Each row is where one point has got to under a steady rotation. How many ticks took it there?
The counts run from 0 to 176.
[110, 122, 109, 140, 105, 105, 63, 114, 90, 112, 121, 98, 65, 108, 79, 89, 93, 109, 107, 93, 99, 99, 110, 95, 99, 74, 79, 115, 75, 142, 91, 130, 107, 107, 115, 138, 96, 107, 75, 102, 113, 70, 110, 97, 31, 130, 90, 97, 83, 105, 140, 118, 78, 75, 79, 103, 136, 114, 110, 116, 102]
64
[119, 130, 138, 149, 105, 99, 79, 112, 91, 137, 145, 92, 110, 120, 92, 73, 77, 106, 102, 99, 122, 84, 107, 106, 109, 88, 86, 105, 97, 124, 73, 112, 107, 111, 104, 115, 82, 114, 68, 109, 117, 68, 104, 96, 48, 120, 81, 100, 68, 100, 130, 95, 74, 65, 104, 96, 138, 110, 113, 109, 127]
70
[110, 102, 103, 122, 67, 120, 56, 125, 110, 112, 83, 116, 37, 104, 104, 94, 134, 108, 114, 86, 83, 99, 118, 96, 81, 106, 86, 131, 65, 130, 104, 105, 96, 75, 120, 121, 71, 86, 82, 74, 77, 98, 112, 92, 59, 121, 92, 97, 52, 89, 119, 118, 96, 105, 80, 91, 141, 87, 95, 111, 96]
24
[88, 119, 113, 112, 98, 95, 57, 96, 90, 125, 125, 77, 75, 127, 113, 87, 101, 92, 112, 102, 49, 102, 84, 115, 99, 90, 88, 99, 84, 120, 102, 100, 106, 93, 103, 144, 70, 113, 83, 67, 115, 82, 67, 71, 49, 94, 101, 96, 79, 93, 120, 117, 59, 66, 99, 62, 120, 120, 87, 91, 114]
82
[120, 114, 122, 138, 96, 107, 72, 119, 113, 144, 120, 119, 81, 118, 92, 48, 86, 97, 106, 81, 83, 95, 117, 90, 102, 97, 88, 131, 117, 102, 91, 96, 115, 84, 147, 113, 63, 100, 72, 83, 74, 95, 100, 105, 58, 106, 119, 98, 58, 100, 106, 103, 104, 82, 113, 102, 148, 99, 124, 110, 108]
103
[122, 122, 119, 135, 93, 98, 74, 101, 118, 123, 110, 122, 68, 127, 95, 52, 98, 109, 104, 87, 78, 84, 111, 94, 97, 103, 95, 127, 110, 108, 90, 115, 125, 97, 138, 122, 72, 83, 90, 69, 79, 88, 87, 101, 44, 97, 116, 106, 53, 90, 121, 96, 97, 80, 98, 106, 149, 92, 127, 108, 107]
105
[118, 91, 131, 134, 94, 98, 68, 125, 103, 127, 132, 77, 97, 155, 106, 97, 84, 91, 115, 103, 87, 112, 105, 86, 80, 92, 81, 114, 83, 98, 100, 117, 85, 107, 134, 123, 71, 132, 55, 97, 85, 74, 96, 76, 55, 132, 95, 98, 79, 94, 115, 116, 93, 85, 105, 86, 124, 133, 82, 106, 125]
175
[121, 117, 124, 134, 78, 101, 88, 92, 128, 147, 111, 108, 83, 121, 115, 67, 91, 110, 90, 92, 87, 77, 115, 99, 110, 104, 95, 117, 110, 89, 61, 107, 110, 77, 111, 110, 47, 74, 97, 76, 102, 102, 96, 89, 65, 79, 96, 108, 39, 114, 108, 76, 89, 88, 106, 82, 146, 81, 102, 96, 121]
112
[125, 87, 128, 149, 64, 104, 85, 119, 122, 136, 117, 100, 104, 151, 110, 98, 93, 101, 97, 90, 110, 97, 122, 90, 89, 102, 86, 121, 77, 99, 62, 112, 83, 82, 103, 89, 63, 106, 84, 107, 101, 91, 111, 90, 69, 118, 76, 94, 37, 91, 113, 83, 96, 97, 88, 86, 134, 93, 85, 106, 135]
36
[128, 111, 121, 128, 98, 97, 64, 118, 111, 127, 120, 101, 64, 108, 100, 62, 108, 122, 123, 104, 80, 96, 131, 85, 119, 96, 71, 145, 117, 104, 105, 104, 97, 105, 132, 139, 63, 111, 72, 77, 86, 105, 98, 89, 66, 101, 123, 111, 80, 137, 127, 116, 74, 98, 109, 88, 143, 102, 94, 104, 104]
96
[130, 135, 110, 133, 75, 114, 75, 105, 116, 127, 119, 112, 89, 139, 128, 88, 116, 98, 106, 116, 66, 79, 104, 115, 86, 108, 97, 119, 94, 101, 118, 109, 89, 99, 139, 106, 59, 99, 61, 77, 88, 97, 74, 91, 69, 97, 116, 116, 61, 94, 107, 89, 81, 70, 70, 70, 122, 121, 85, 108, 126]
0
[83, 105, 107, 117, 80, 116, 49, 121, 87, 121, 113, 70, 69, 107, 109, 114, 101, 87, 114, 99, 92, 114, 93, 109, 84, 98, 77, 95, 56, 135, 97, 92, 83, 73, 88, 128, 66, 115, 73, 94, 110, 78, 110, 82, 57, 125, 68, 86, 67, 83, 116, 125, 77, 93, 101, 61, 128, 106, 75, 100, 112]
158
[99, 113, 122, 132, 78, 120, 82, 98, 103, 132, 123, 74, 91, 126, 124, 108, 78, 92, 102, 110, 122, 86, 97, 120, 95, 111, 79, 88, 76, 115, 81, 96, 72, 73, 90, 110, 52, 99, 74, 108, 120, 86, 124, 91, 68, 113, 60, 94, 39, 91, 129, 101, 89, 88, 104, 66, 131, 100, 80, 98, 117]
151
[105, 101, 102, 127, 71, 118, 51, 122, 108, 116, 88, 120, 39, 103, 101, 91, 133, 112, 115, 95, 83, 104, 124, 92, 95, 106, 81, 136, 74, 124, 96, 102, 91, 75, 116, 125, 70, 88, 89, 76, 87, 103, 116, 90, 56, 105, 93, 105, 52, 100, 128, 116, 91, 108, 85, 92, 138, 84, 97, 108, 95]
23
[87, 103, 98, 122, 68, 109, 53, 91, 115, 123, 84, 104, 59, 104, 99, 83, 118, 101, 95, 82, 54, 95, 117, 86, 107, 88, 88, 125, 78, 121, 87, 92, 111, 62, 97, 111, 72, 86, 105, 66, 113, 107, 91, 97, 61, 88, 102, 86, 54, 94, 122, 94, 67, 86, 64, 73, 137, 72, 92, 91, 108]
122
[108, 120, 114, 145, 103, 105, 65, 116, 96, 126, 124, 97, 75, 105, 78, 89, 90, 112, 111, 96, 107, 106, 118, 87, 112, 67, 74, 114, 79, 140, 88, 120, 102, 100, 114, 135, 95, 110, 71, 108, 116, 80, 123, 102, 32, 129, 90, 100, 86, 113, 141, 122, 77, 81, 85, 101, 137, 113, 110, 113, 103]
63
[129, 96, 131, 133, 93, 86, 67, 121, 104, 104, 135, 98, 77, 150, 104, 97, 114, 120, 124, 111, 89, 105, 113, 92, 90, 90, 75, 135, 83, 110, 93, 132, 91, 124, 107, 136, 87, 119, 79, 84, 104, 78, 91, 73, 50, 120, 95, 104, 79, 108, 136, 117, 73, 90, 90, 96, 127, 125, 82, 112, 116]
172
[109, 109, 95, 151, 74, 117, 79, 106, 118, 120, 107, 123, 67, 137, 97, 103, 106, 110, 102, 104, 88, 95, 124, 97, 94, 85, 81, 134, 82, 122, 100, 120, 79, 83, 121, 102, 87, 95, 84, 112, 113, 109, 125, 111, 42, 113, 109, 109, 48, 101, 142, 108, 96, 77, 53, 98, 127, 100, 101, 108, 102]
138
[77, 100, 122, 127, 85, 107, 47, 132, 81, 133, 129, 83, 82, 100, 88, 85, 105, 97, 117, 85, 102, 118, 109, 97, 107, 93, 70, 114, 80, 138, 78, 82, 91, 78, 73, 123, 79, 122, 86, 103, 120, 90, 120, 92, 57, 126, 78, 81, 68, 92, 134, 130, 67, 91, 109, 79, 134, 92, 95, 98, 111]
161
[103, 117, 121, 134, 86, 111, 83, 81, 110, 111, 111, 100, 71, 140, 112, 98, 94, 111, 101, 114, 108, 74, 93, 123, 88, 105, 86, 106, 79, 124, 79, 117, 89, 94, 89, 115, 79, 80, 100, 102, 125, 83, 111, 99, 38, 103, 75, 101, 34, 76, 154, 95, 90, 68, 75, 91, 132, 94, 105, 97, 100]
147
[93, 115, 111, 129, 85, 109, 73, 101, 95, 134, 120, 90, 71, 114, 114, 110, 93, 111, 111, 113, 103, 99, 106, 118, 109, 98, 80, 107, 76, 128, 63, 107, 76, 76, 68, 133, 66, 89, 99, 99, 132, 98, 121, 82, 43, 105, 70, 102, 50, 113, 137, 116, 78, 88, 96, 73, 129, 95, 88, 98, 103]
154
[85, 102, 117, 125, 87, 101, 47, 128, 86, 124, 132, 90, 73, 103, 88, 82, 113, 109, 116, 90, 98, 111, 113, 98, 110, 88, 69, 122, 77, 139, 78, 93, 95, 96, 68, 127, 91, 121, 91, 96, 121, 88, 112, 86, 55, 122, 85, 80, 65, 93, 142, 129, 63, 96, 101, 89, 135, 91, 97, 101, 108]
162
[95, 118, 113, 152, 84, 114, 87, 90, 109, 128, 121, 110, 90, 138, 101, 86, 78, 100, 95, 100, 115, 82, 105, 115, 96, 99, 82, 114, 95, 123, 75, 106, 83, 81, 101, 99, 82, 93, 94, 117, 120, 92, 125, 118, 44, 110, 85, 98, 31, 79, 154, 98, 101, 69, 84, 99, 135, 90, 120, 98, 105]
145
[124, 97, 141, 136, 91, 89, 68, 130, 101, 121, 145, 95, 89, 138, 90, 82, 108, 122, 122, 106, 112, 106, 121, 91, 109, 95, 69, 138, 93, 111, 79, 113, 83, 122, 97, 124, 86, 131, 79, 99, 111, 85, 107, 76, 57, 121, 89, 92, 73, 114, 141, 114, 72, 95, 103, 98, 136, 108, 86, 107, 123]
170
[108, 108, 106, 119, 65, 116, 74, 90, 122, 135, 87, 92, 69, 119, 131, 98, 103, 94, 94, 99, 61, 87, 104, 100, 92, 106, 103, 100, 76, 100, 87, 104, 103, 61, 120, 116, 42, 80, 84, 64, 90, 93, 82, 80, 73, 85, 89, 104, 50, 101, 93, 79, 85, 88, 83, 59, 137, 96, 76, 96, 119]
116
[97, 111, 117, 148, 79, 126, 86, 103, 108, 128, 114, 100, 95, 141, 102, 92, 79, 81, 96, 94, 112, 89, 104, 108, 82, 100, 81, 107, 86, 121, 99, 95, 82, 73, 123, 93, 71, 103, 76, 123, 105, 88, 128, 117, 52, 127, 86, 92, 40, 66, 133, 104, 106, 72, 80, 92, 133, 97, 110, 104, 112]
143
[126, 93, 124, 130, 91, 94, 69, 121, 110, 101, 128, 91, 77, 152, 108, 103, 109, 108, 125, 112, 84, 111, 109, 91, 78, 89, 82, 131, 74, 107, 100, 131, 87, 123, 117, 134, 81, 123, 72, 88, 96, 75, 90, 66, 50, 128, 90, 103, 80, 99, 131, 115, 82, 88, 88, 93, 122, 130, 75, 109, 120]
173
[128, 114, 109, 121, 95, 101, 63, 112, 115, 114, 105, 105, 51, 117, 107, 74, 116, 117, 123, 104, 69, 94, 119, 92, 96, 98, 83, 136, 97, 108, 119, 118, 103, 105, 146, 141, 66, 104, 66, 65, 72, 93, 89, 83, 56, 105, 123, 110, 81, 118, 119, 113, 84, 94, 98, 89, 138, 115, 96, 110, 100]
98
[123, 108, 132, 121, 96, 105, 62, 117, 110, 133, 126, 83, 74, 103, 108, 58, 96, 104, 117, 104, 96, 96, 129, 86, 118, 106, 65, 133, 117, 95, 113, 81, 91, 102, 132, 123, 56, 123, 58, 85, 80, 96, 99, 89, 83, 108, 114, 96, 79, 125, 120, 112, 70, 102, 118, 77, 143, 103, 82, 103, 114]
94
[92, 113, 123, 125, 80, 112, 73, 84, 113, 130, 107, 101, 62, 112, 119, 63, 100, 108, 107, 105, 87, 82, 114, 113, 112, 122, 69, 129, 115, 103, 95, 72, 92, 74, 96, 113, 56, 90, 104, 81, 105, 110, 109, 100, 70, 79, 107, 94, 34, 99, 144, 107, 81, 92, 108, 74, 141, 71, 103, 85, 97]
13
[127, 99, 123, 136, 64, 100, 71, 118, 118, 109, 103, 126, 67, 137, 96, 81, 128, 114, 102, 87, 102, 89, 120, 93, 84, 102, 89, 136, 73, 119, 75, 120, 106, 101, 98, 99, 85, 89, 101, 84, 96, 86, 100, 90, 54, 115, 79, 93, 35, 76, 137, 91, 89, 98, 72, 109, 146, 81, 105, 110, 113]
31
[123, 99, 109, 136, 63, 130, 73, 108, 124, 106, 90, 96, 69, 120, 114, 101, 117, 100, 98, 112, 97, 86, 128, 87, 90, 100, 77, 126, 73, 109, 126, 100, 75, 88, 135, 90, 68, 112, 60, 102, 97, 93, 112, 105, 84, 122, 91, 95, 55, 100, 132, 89, 83, 97, 48, 78, 132, 101, 70, 109, 120]
133
[101, 113, 117, 116, 81, 110, 72, 81, 114, 118, 100, 101, 51, 110, 121, 70, 111, 118, 108, 108, 90, 78, 110, 114, 113, 122, 77, 130, 107, 103, 98, 83, 90, 77, 94, 125, 56, 85, 100, 74, 105, 111, 105, 96, 68, 79, 106, 98, 33, 102, 149, 101, 79, 94, 101, 73, 137, 75, 95, 82, 94]
14
